Small tables with named rows and columns. After each table, cells are looked up by row and column.

Table Salaro
	Kob	Talev	Sakofeg	Dekog	Gef	Zos	Dokom	Mak
Vuk	216	187	116	166	114	177	116	150
Mizofib	144	178	139	89	86	137	139	139
Kuf	104	179	113	59	135	109	113	98
Mibez	102	175	99	163	153	102	99	170

Vuk, Mak: 150
Mibez, Kob: 102
Mibez, Mak: 170
Kuf, Kob: 104
Mizofib, Gef: 86
Vuk, Sakofeg: 116
Kuf, Dokom: 113
Vuk, Zos: 177
Mibez, Talev: 175
Mizofib, Talev: 178
Kuf, Talev: 179
Vuk, Dokom: 116
Vuk, Kob: 216
Vuk, Dekog: 166
Mibez, Dekog: 163

Gege.tsv
	Rukif	Dod	Sud	Fogupal	Muza	Tedur
Nis	-286	524	-599	795	-153	-563
Popi	-701	590	393	-89	383	414
Tapo	153	40	42	-50	-45	234
Zon	-163	-5	-518	-50	-681	-658
Dok	-34	169	-18	368	-155	-73
Tobug	-79	493	-558	661	-69	-207
Kisu	-139	396	-135	490	-153	19
Pev	-259	420	-405	526	-118	-372
Puzelar	-560	613	326	-303	319	389
Kamem	-557	422	-564	632	-614	-573
Nebusip	-235	121	339	-600	363	609
Bugot	-269	652	141	-6	223	245
Buv	-148	435	-95	366	-71	-66
Suz	151	-161	423	-784	572	674

Dod of Kisu is 396
Sud of Buv is -95
Muza of Zon is -681
Muza of Dok is -155
Tedur of Kisu is 19
Sud of Pev is -405
Fogupal of Pev is 526
Rukif of Nis is -286
Tedur of Zon is -658
Rukif of Suz is 151
Tedur of Puzelar is 389
Dod of Puzelar is 613
Muza of Buv is -71
Tedur of Tobug is -207
Fogupal of Tapo is -50
Dod of Tobug is 493
Sud of Popi is 393
Fogupal of Dok is 368
Row with the largest Sud: Suz

Ratusa:
,Nuso,Rivo
Sikuduz,88,121
Leluki,139,175
Ruf,85,37
Fip,200,205
Zab,105,188
Kap,223,233

Kap, Rivo -> 233
Zab, Rivo -> 188
Sikuduz, Nuso -> 88
Fip, Nuso -> 200
Leluki, Nuso -> 139
Leluki, Rivo -> 175
Fip, Rivo -> 205
Ruf, Rivo -> 37
Ruf, Nuso -> 85
Sikuduz, Rivo -> 121
Kap, Nuso -> 223
Zab, Nuso -> 105

Table Tubifiv
fields: Vifaz, Fevurat, Gosodep, Domal, Fuviva, Fuso
Nov: [40111, 48863, 31052, 62376, 52396, 41869]
Vipores: [31956, 37752, 65428, 7591, 34207, 48103]
Gub: [47856, 46278, 17747, 76583, 51029, 37344]
Tibe: [32871, 40535, 64867, 10512, 35651, 47489]

Gub, Gosodep: 17747
Nov, Vifaz: 40111
Tibe, Fuso: 47489
Vipores, Fuviva: 34207
Nov, Fuviva: 52396
Nov, Fevurat: 48863
Nov, Fuso: 41869
Nov, Domal: 62376
Gub, Fuviva: 51029
Vipores, Fevurat: 37752
Row with the largest Vifaz: Gub

Gub:
|  | Tozu | Pokomum | Git | Bepomiv |
|---|---|---|---|---|
| Tatol | 208 | 102 | 176 | 63 |
| Kon | 134 | 153 | 142 | 145 |
| Rezi | 144 | 142 | 142 | 152 |
| Tiv | 62 | 173 | 118 | 219 |
| Tedeloz | 206 | 115 | 164 | 76 |
| Zoripi | 115 | 156 | 140 | 171 |
| Tes | 53 | 173 | 103 | 228 |

Pokomum of Tedeloz is 115
Git of Tedeloz is 164
Bepomiv of Kon is 145
Pokomum of Tatol is 102
Tozu of Kon is 134
Git of Tatol is 176
Tozu of Tes is 53
Bepomiv of Tatol is 63
Pokomum of Zoripi is 156
Bepomiv of Rezi is 152
Tozu of Zoripi is 115
Tozu of Tiv is 62
Git of Rezi is 142
Git of Tes is 103
Bepomiv of Tiv is 219

Ded.csv
,Napad,Kalor,Safemit,Bitab,Kam,Vitaleb,Sunupeb,Zok,Nik,Rulozuv
Govupu,141,166,154,149,80,154,153,162,151,154
Gavamib,142,53,149,144,217,149,150,60,145,149
Bovevuv,142,122,152,147,133,152,152,123,149,152
Beriv,141,186,154,150,57,154,153,180,151,154
Zufak,141,206,155,151,32,155,154,199,152,155
Gafe,142,65,150,144,202,150,150,72,146,149
Domu,142,154,154,149,95,154,153,152,151,154

What is the Kam of Zufak in Ded? 32
What is the Safemit of Govupu in Ded? 154
What is the Rulozuv of Gafe in Ded? 149
What is the Nik of Govupu in Ded? 151
What is the Nik of Domu in Ded? 151
What is the Napad of Domu in Ded? 142
What is the Sunupeb of Beriv in Ded? 153
What is the Safemit of Beriv in Ded? 154
What is the Nik of Zufak in Ded? 152
What is the Kam of Gavamib in Ded? 217
What is the Bitab of Gafe in Ded? 144
What is the Vitaleb of Domu in Ded? 154
What is the Sunupeb of Gavamib in Ded? 150
What is the Kalor of Govupu in Ded? 166
What is the Napad of Govupu in Ded? 141
What is the Bitab of Gavamib in Ded? 144

